In the data rows, 128 means zero.
Two rows play each game, the first against the second. How much does the first row win by? 15 is about a draw, 30 a big win and 0 a big loss. Wins can go round in a circle: one row can beat a second, the second a third and the third the first. Each row has two weighted sums of its numbers, A and B, taken from their middle values. A row wins by its A times the other's B, less its B times the other's A.
[114, 142, 130, 134, 114, 140, 108, 123, 125, 125]
[132, 131, 148, 146, 115, 112, 169, 126, 174, 175] >> 13
[131, 116, 115, 104, 134, 145, 115, 157, 159, 97]
[185, 145, 144, 144, 220, 202, 211, 44, 196, 247] >> 23
[81, 124, 139, 131, 119, 98, 142, 97, 119, 93]
[108, 141, 154, 125, 103, 94, 150, 89, 127, 178] >> 24
[65, 141, 90, 113, 94, 90, 72, 173, 43, 86]
[143, 100, 164, 133, 180, 156, 104, 66, 122, 194] >> 17
[32, 133, 108, 101, 67, 97, 76, 131, 72, 68]
[71, 96, 106, 116, 55, 41, 73, 95, 77, 84] >> 12
[125, 163, 115, 117, 128, 116, 128, 140, 101, 91]
[16, 138, 27, 107, 4, 32, 48, 117, 39, 11] >> 19
[80, 80, 66, 129, 75, 126, 146, 150, 118, 148]
[101, 120, 134, 133, 124, 139, 110, 75, 114, 184] >> 20
[85, 140, 105, 127, 75, 108, 63, 163, 70, 88]
[130, 136, 130, 117, 168, 168, 132, 116, 152, 140] >> 19
[159, 132, 165, 132, 100, 142, 185, 122, 191, 181]
[140, 125, 158, 124, 81, 88, 126, 143, 151, 122] >> 13
[159, 117, 147, 114, 117, 114, 145, 139, 154, 115]
[144, 107, 140, 133, 111, 106, 124, 120, 126, 109] >> 16
[94, 127, 125, 109, 96, 98, 81, 132, 84, 74]
[115, 116, 99, 124, 139, 141, 106, 158, 88, 115] >> 15
[139, 136, 112, 132, 123, 150, 121, 187, 153, 89]
[196, 141, 149, 166, 211, 204, 186, 80, 164, 171] >> 23
[200, 119, 142, 133, 106, 142, 176, 102, 195, 122]
[142, 142, 113, 154, 170, 165, 152, 126, 136, 91] >> 20
[114, 129, 92, 108, 39, 47, 118, 151, 62, 67]
[190, 135, 168, 153, 208, 223, 190, 110, 224, 176] >> 13
[136, 106, 157, 118, 136, 140, 137, 180, 158, 152]
[106, 121, 130, 130, 136, 142, 127, 168, 103, 165] >> 20
[133, 126, 109, 134, 135, 136, 137, 97, 127, 52]
[174, 136, 159, 150, 171, 198, 164, 71, 152, 174] >> 22
[157, 134, 155, 112, 101, 74, 88, 159, 103, 104]
[48, 123, 107, 89, 55, 1, 39, 98, 18, 15] >> 14
[147, 101, 117, 120, 182, 186, 126, 140, 140, 188]
[154, 113, 135, 120, 185, 189, 150, 131, 137, 175] >> 18
[100, 130, 101, 141, 101, 126, 84, 175, 83, 107]
[119, 162, 105, 110, 131, 168, 116, 79, 128, 105] >> 17
[85, 104, 84, 123, 70, 60, 91, 123, 65, 83]
[128, 114, 91, 134, 162, 152, 108, 167, 140, 141] >> 19
[192, 118, 144, 156, 148, 150, 166, 111, 153, 113]
[155, 161, 135, 145, 139, 156, 152, 180, 164, 113] >> 17
[60, 116, 83, 112, 64, 57, 102, 123, 26, 129]
[115, 129, 144, 118, 145, 125, 135, 92, 109, 126] >> 14
[164, 113, 149, 149, 188, 165, 167, 61, 180, 181]
[116, 116, 95, 136, 121, 144, 122, 153, 128, 136] >> 14
[253, 121, 151, 163, 207, 232, 205, 142, 215, 211]
[68, 132, 127, 114, 98, 68, 78, 128, 107, 78] >> 12
[116, 118, 155, 114, 76, 59, 136, 99, 71, 146]
[129, 140, 146, 136, 138, 128, 136, 120, 130, 157] >> 12
[157, 122, 138, 124, 141, 177, 154, 101, 213, 161]
[127, 134, 113, 143, 132, 127, 128, 193, 118, 162] >> 19
[80, 142, 110, 104, 122, 112, 116, 93, 86, 140]
[112, 128, 113, 141, 150, 167, 109, 174, 148, 103] >> 17
[91, 138, 81, 95, 102, 80, 92, 130, 70, 125]
[84, 148, 95, 130, 101, 115, 94, 186, 116, 106] >> 12
[106, 96, 122, 109, 88, 99, 98, 133, 94, 104]
[101, 91, 104, 135, 88, 96, 109, 138, 84, 64] >> 20
[61, 84, 128, 123, 137, 92, 140, 57, 109, 156]
[153, 161, 143, 129, 82, 72, 136, 161, 124, 90] >> 20
[140, 126, 126, 122, 117, 124, 94, 153, 124, 97]
[170, 166, 111, 109, 150, 146, 185, 72, 152, 188] >> 3
[198, 158, 145, 137, 199, 176, 177, 111, 212, 172]
[131, 88, 118, 130, 102, 102, 147, 178, 150, 151] >> 14
[141, 131, 156, 144, 95, 115, 177, 110, 168, 104]
[135, 175, 121, 118, 152, 175, 143, 143, 131, 165] >> 25
[144, 101, 181, 104, 140, 123, 131, 106, 143, 135]
[131, 128, 121, 139, 71, 56, 143, 102, 105, 136] >> 14
[153, 156, 153, 115, 88, 44, 122, 138, 123, 92]
[151, 121, 104, 127, 113, 127, 146, 103, 131, 140] >> 13
[113, 193, 147, 127, 118, 158, 125, 138, 131, 114]
[159, 128, 144, 126, 111, 110, 151, 138, 158, 133] >> 14
[99, 137, 103, 115, 102, 98, 133, 178, 84, 126]
[127, 128, 108, 101, 94, 109, 128, 140, 92, 120] >> 19
[175, 149, 144, 139, 184, 194, 168, 99, 158, 160]
[157, 163, 123, 119, 168, 176, 149, 94, 161, 131] >> 16
[145, 128, 148, 148, 131, 171, 138, 190, 156, 131]
[146, 138, 150, 132, 135, 109, 144, 175, 173, 210] >> 23
[206, 160, 134, 132, 166, 175, 154, 125, 165, 196]
[155, 121, 142, 133, 90, 114, 109, 100, 136, 90] >> 19
[170, 179, 173, 140, 167, 175, 173, 139, 155, 167]
[79, 118, 101, 115, 76, 96, 100, 137, 89, 139] >> 21
[159, 143, 153, 151, 191, 186, 176, 145, 211, 210]
[113, 163, 108, 121, 87, 89, 99, 166, 108, 97] >> 26
[186, 148, 142, 107, 168, 160, 147, 180, 165, 174]
[131, 121, 130, 151, 161, 180, 146, 47, 122, 175] >> 13
[68, 136, 136, 128, 120, 96, 106, 144, 99, 90]
[142, 137, 138, 148, 129, 132, 151, 146, 138, 148] >> 15
[96, 124, 131, 107, 99, 125, 116, 109, 48, 123]
[85, 133, 85, 96, 55, 81, 42, 144, 27, 43] >> 19
[160, 137, 157, 121, 153, 148, 155, 138, 105, 129]
[70, 94, 138, 121, 95, 78, 73, 109, 103, 68] >> 12
[141, 112, 178, 123, 138, 145, 141, 110, 129, 169]
[101, 120, 136, 126, 96, 55, 76, 182, 135, 134] >> 13
[56, 83, 90, 127, 76, 58, 103, 103, 68, 106]
[87, 147, 103, 113, 122, 133, 154, 62, 78, 159] >> 14
[94, 163, 117, 106, 137, 100, 112, 148, 110, 78]
[98, 114, 104, 120, 104, 121, 88, 122, 101, 60] >> 23
[100, 167, 134, 101, 23, 88, 81, 196, 94, 83]
[113, 87, 128, 123, 123, 131, 122, 82, 110, 115] >> 22
[42, 139, 122, 105, 72, 75, 118, 145, 107, 93]
[90, 79, 144, 110, 64, 95, 85, 91, 94, 97] >> 13
[115, 101, 91, 114, 107, 140, 85, 153, 65, 98]
[127, 151, 111, 128, 166, 195, 132, 95, 159, 161] >> 14
[152, 135, 140, 123, 148, 145, 130, 117, 130, 136]
[138, 147, 144, 126, 201, 174, 147, 116, 143, 176] >> 14
[121, 144, 109, 131, 141, 123, 118, 187, 118, 74]
[56, 136, 78, 103, 95, 100, 81, 112, 33, 58] >> 13
[147, 105, 142, 133, 100, 106, 142, 132, 133, 107]
[47, 115, 124, 101, 79, 92, 120, 104, 87, 145] >> 17
[155, 125, 150, 153, 172, 195, 149, 55, 150, 180]
[82, 114, 111, 96, 62, 74, 78, 79, 106, 60] >> 10
[157, 107, 177, 131, 121, 99, 152, 187, 140, 204]
[60, 125, 86, 119, 105, 89, 118, 154, 67, 101] >> 18
[96, 144, 104, 121, 73, 89, 115, 200, 116, 81]
[128, 138, 114, 115, 121, 170, 122, 131, 115, 180] >> 15
[76, 119, 106, 131, 56, 62, 85, 189, 121, 96]
[140, 160, 149, 120, 127, 144, 116, 178, 162, 139] >> 16
[107, 99, 125, 119, 79, 68, 78, 147, 83, 92]
[141, 99, 172, 115, 163, 100, 104, 158, 138, 169] >> 17
[85, 69, 136, 152, 94, 81, 113, 69, 103, 68]
[210, 139, 176, 130, 200, 199, 169, 146, 193, 185] >> 12
[193, 107, 129, 152, 186, 165, 174, 106, 171, 171]
[37, 165, 64, 108, 121, 120, 109, 156, 107, 89] >> 17
[148, 104, 100, 145, 188, 194, 142, 124, 149, 136]
[122, 138, 89, 130, 122, 93, 105, 149, 98, 73] >> 10
[81, 116, 112, 118, 134, 124, 102, 157, 119, 125]
[105, 110, 93, 135, 129, 151, 127, 164, 127, 104] >> 18
[99, 121, 104, 129, 118, 147, 92, 126, 73, 98]
[177, 163, 159, 136, 184, 167, 172, 101, 170, 122] >> 16
[98, 133, 96, 134, 109, 141, 118, 86, 111, 133]
[126, 130, 141, 127, 107, 101, 108, 181, 163, 130] >> 17
[118, 134, 133, 107, 82, 86, 116, 217, 135, 118]
[55, 137, 66, 122, 91, 120, 64, 156, 57, 89] >> 11
[80, 110, 134, 118, 147, 143, 106, 93, 116, 141]
[109, 127, 115, 125, 76, 91, 127, 179, 126, 125] >> 15
[88, 93, 107, 142, 65, 105, 94, 124, 77, 84]
[167, 114, 95, 139, 176, 196, 141, 72, 110, 151] >> 15
[137, 106, 120, 134, 139, 127, 128, 127, 148, 151]
[101, 107, 153, 116, 124, 116, 92, 120, 130, 95] >> 15
[166, 135, 156, 135, 187, 155, 190, 53, 163, 208]
[163, 114, 149, 134, 126, 113, 110, 138, 123, 94] >> 14
[63, 156, 89, 114, 96, 145, 87, 165, 60, 128]
[185, 58, 158, 173, 171, 155, 138, 133, 191, 128] >> 14
